128 stands for zero in the data rows.
Here are some points, each followed by its number:
[131, 95, 159, 93, 120, 114, 95, 107, 126, 129, 136, 162, 122, 138, 167, 152, 118, 105, 128, 146, 139, 128, 118, 165, 112, 136, 104, 118, 117, 108, 117, 93, 160, 146] 0
[126, 116, 104, 124, 58, 71, 95, 130, 104, 171, 140, 189, 137, 128, 116, 117, 73, 104, 190, 100, 152, 113, 141, 134, 185, 155, 126, 52, 102, 130, 102, 90, 137, 163] 1
[126, 142, 129, 132, 95, 124, 162, 145, 91, 188, 182, 178, 130, 145, 128, 100, 114, 102, 163, 64, 138, 94, 147, 119, 161, 208, 187, 100, 100, 124, 116, 138, 89, 156] 2
[130, 122, 65, 141, 86, 119, 155, 137, 68, 178, 172, 149, 127, 105, 120, 138, 108, 92, 182, 90, 173, 87, 139, 92, 160, 183, 183, 86, 107, 132, 107, 138, 85, 138] 3
[93, 97, 113, 163, 99, 124, 65, 107, 116, 138, 133, 114, 131, 162, 193, 149, 112, 63, 133, 100, 143, 118, 129, 105, 161, 121, 157, 80, 156, 136, 164, 95, 76, 138] 4
[114, 77, 152, 145, 119, 134, 89, 87, 134, 127, 126, 104, 133, 192, 215, 182, 165, 102, 98, 123, 135, 161, 122, 174, 129, 133, 132, 125, 167, 124, 162, 137, 141, 150] 5
[147, 150, 134, 159, 158, 137, 82, 108, 119, 128, 178, 100, 122, 143, 137, 157, 122, 77, 111, 92, 125, 120, 126, 71, 163, 154, 149, 126, 163, 141, 147, 130, 85, 68] 6
[120, 116, 237, 123, 116, 101, 78, 112, 151, 116, 145, 150, 156, 115, 152, 150, 145, 128, 98, 137, 150, 147, 107, 167, 87, 126, 90, 136, 121, 111, 134, 154, 160, 159] 7
[156, 147, 97, 140, 49, 75, 152, 154, 84, 166, 169, 174, 161, 136, 114, 107, 122, 98, 180, 74, 166, 80, 150, 93, 149, 196, 164, 104, 100, 119, 116, 126, 87, 166] 8
[187, 140, 116, 123, 133, 208, 139, 136, 109, 100, 113, 98, 107, 157, 132, 161, 153, 50, 109, 174, 60, 105, 153, 98, 122, 102, 161, 142, 161, 113, 159, 108, 146, 86] 9
[112, 86, 91, 107, 168, 135, 194, 193, 163, 78, 48, 102, 125, 55, 46, 94, 137, 242, 142, 197, 92, 152, 118, 123, 86, 16, 120, 151, 109, 114, 76, 132, 176, 135] 10
[132, 83, 202, 73, 150, 129, 156, 59, 189, 81, 141, 124, 110, 113, 145, 174, 157, 138, 20, 161, 149, 158, 120, 186, 70, 144, 46, 192, 145, 108, 110, 160, 187, 118] 11
[125, 130, 152, 149, 163, 139, 146, 108, 158, 104, 130, 80, 102, 126, 150, 165, 177, 75, 60, 126, 128, 172, 112, 114, 105, 126, 124, 151, 232, 147, 156, 175, 111, 99] 12
[142, 194, 123, 148, 154, 147, 66, 131, 150, 113, 147, 127, 130, 106, 143, 119, 129, 108, 86, 108, 111, 136, 129, 102, 130, 107, 112, 148, 150, 149, 151, 141, 89, 83] 13
[123, 107, 152, 88, 122, 95, 103, 99, 128, 128, 121, 166, 149, 125, 87, 141, 101, 117, 118, 127, 146, 125, 119, 172, 105, 112, 77, 157, 112, 95, 110, 101, 143, 148] 14
[142, 153, 152, 139, 169, 163, 146, 120, 130, 99, 155, 79, 118, 119, 118, 116, 131, 92, 132, 130, 96, 138, 144, 103, 144, 116, 66, 160, 189, 152, 157, 146, 107, 87] 15
[144, 163, 135, 150, 169, 143, 135, 95, 139, 103, 124, 108, 120, 116, 169, 106, 110, 114, 105, 125, 113, 109, 133, 82, 120, 125, 125, 156, 138, 113, 142, 127, 104, 95] 16
[126, 121, 107, 108, 122, 97, 80, 133, 148, 137, 102, 112, 138, 124, 129, 128, 104, 171, 123, 154, 146, 140, 111, 159, 117, 90, 115, 119, 130, 118, 124, 95, 136, 96] 17
Which two points above are nearest to each new point? Their numbers follow each, nearest first.
[81, 99, 92, 106, 119, 100, 125, 171, 143, 141, 99, 119, 155, 105, 49, 93, 132, 214, 171, 122, 160, 153, 98, 127, 106, 157, 149, 103, 100, 145, 114, 150, 82, 162] 17 14
[175, 157, 80, 112, 121, 168, 142, 170, 112, 118, 73, 141, 128, 168, 91, 141, 186, 149, 178, 164, 48, 84, 150, 133, 127, 60, 137, 135, 120, 113, 115, 58, 182, 150] 9 17
[111, 172, 49, 116, 99, 121, 140, 178, 44, 152, 101, 161, 148, 120, 66, 90, 86, 158, 233, 118, 102, 107, 156, 152, 160, 103, 161, 89, 84, 115, 88, 51, 129, 141] 1 3
[133, 112, 150, 133, 139, 159, 140, 99, 148, 116, 105, 133, 126, 154, 139, 155, 161, 128, 109, 137, 118, 124, 141, 133, 97, 109, 101, 146, 139, 100, 123, 123, 182, 134] 0 14
[104, 90, 170, 135, 110, 98, 121, 126, 132, 126, 122, 134, 136, 124, 163, 180, 180, 149, 95, 135, 151, 142, 98, 173, 83, 142, 132, 141, 117, 122, 140, 166, 143, 169] 7 0
[92, 97, 145, 138, 113, 78, 134, 134, 144, 122, 168, 130, 123, 92, 134, 101, 112, 124, 128, 96, 157, 160, 121, 116, 151, 204, 118, 174, 117, 152, 103, 164, 101, 144] 2 0
[130, 87, 138, 132, 97, 93, 176, 96, 115, 149, 141, 157, 146, 152, 120, 152, 114, 131, 135, 133, 130, 109, 136, 175, 138, 131, 118, 107, 117, 117, 118, 70, 150, 163] 0 14
[95, 78, 93, 137, 98, 115, 123, 152, 124, 138, 113, 141, 149, 128, 123, 120, 127, 175, 143, 103, 137, 151, 111, 144, 98, 111, 136, 108, 100, 125, 115, 147, 111, 160] 17 14
[117, 151, 128, 117, 153, 104, 156, 177, 137, 117, 140, 139, 139, 68, 83, 91, 108, 170, 141, 146, 135, 125, 107, 106, 127, 133, 134, 125, 107, 125, 102, 150, 102, 93] 17 16
[120, 146, 140, 127, 143, 106, 151, 155, 132, 125, 139, 143, 138, 112, 85, 101, 106, 158, 135, 128, 146, 133, 114, 105, 127, 108, 121, 131, 103, 173, 100, 147, 97, 102] 17 16
[107, 110, 176, 136, 112, 97, 102, 102, 140, 124, 162, 150, 119, 95, 159, 117, 105, 111, 110, 94, 152, 156, 116, 134, 131, 170, 96, 136, 131, 141, 128, 180, 149, 131] 7 0
[121, 153, 138, 158, 176, 161, 121, 125, 137, 92, 153, 96, 127, 105, 153, 112, 61, 88, 90, 140, 136, 126, 156, 95, 123, 132, 116, 118, 148, 154, 162, 145, 119, 89] 16 13
[81, 83, 76, 133, 105, 80, 120, 141, 143, 144, 105, 149, 150, 129, 110, 114, 117, 169, 143, 128, 177, 153, 106, 167, 140, 145, 134, 118, 108, 124, 105, 176, 116, 173] 17 14
[189, 218, 64, 117, 162, 233, 208, 216, 103, 115, 27, 97, 102, 89, 16, 87, 148, 206, 185, 200, 18, 123, 149, 100, 137, 0, 148, 152, 111, 124, 71, 92, 199, 112] 10 9
[150, 110, 196, 122, 135, 165, 164, 91, 141, 104, 99, 118, 118, 131, 132, 142, 145, 129, 151, 148, 126, 139, 113, 146, 103, 86, 127, 148, 122, 116, 112, 118, 186, 149] 0 14
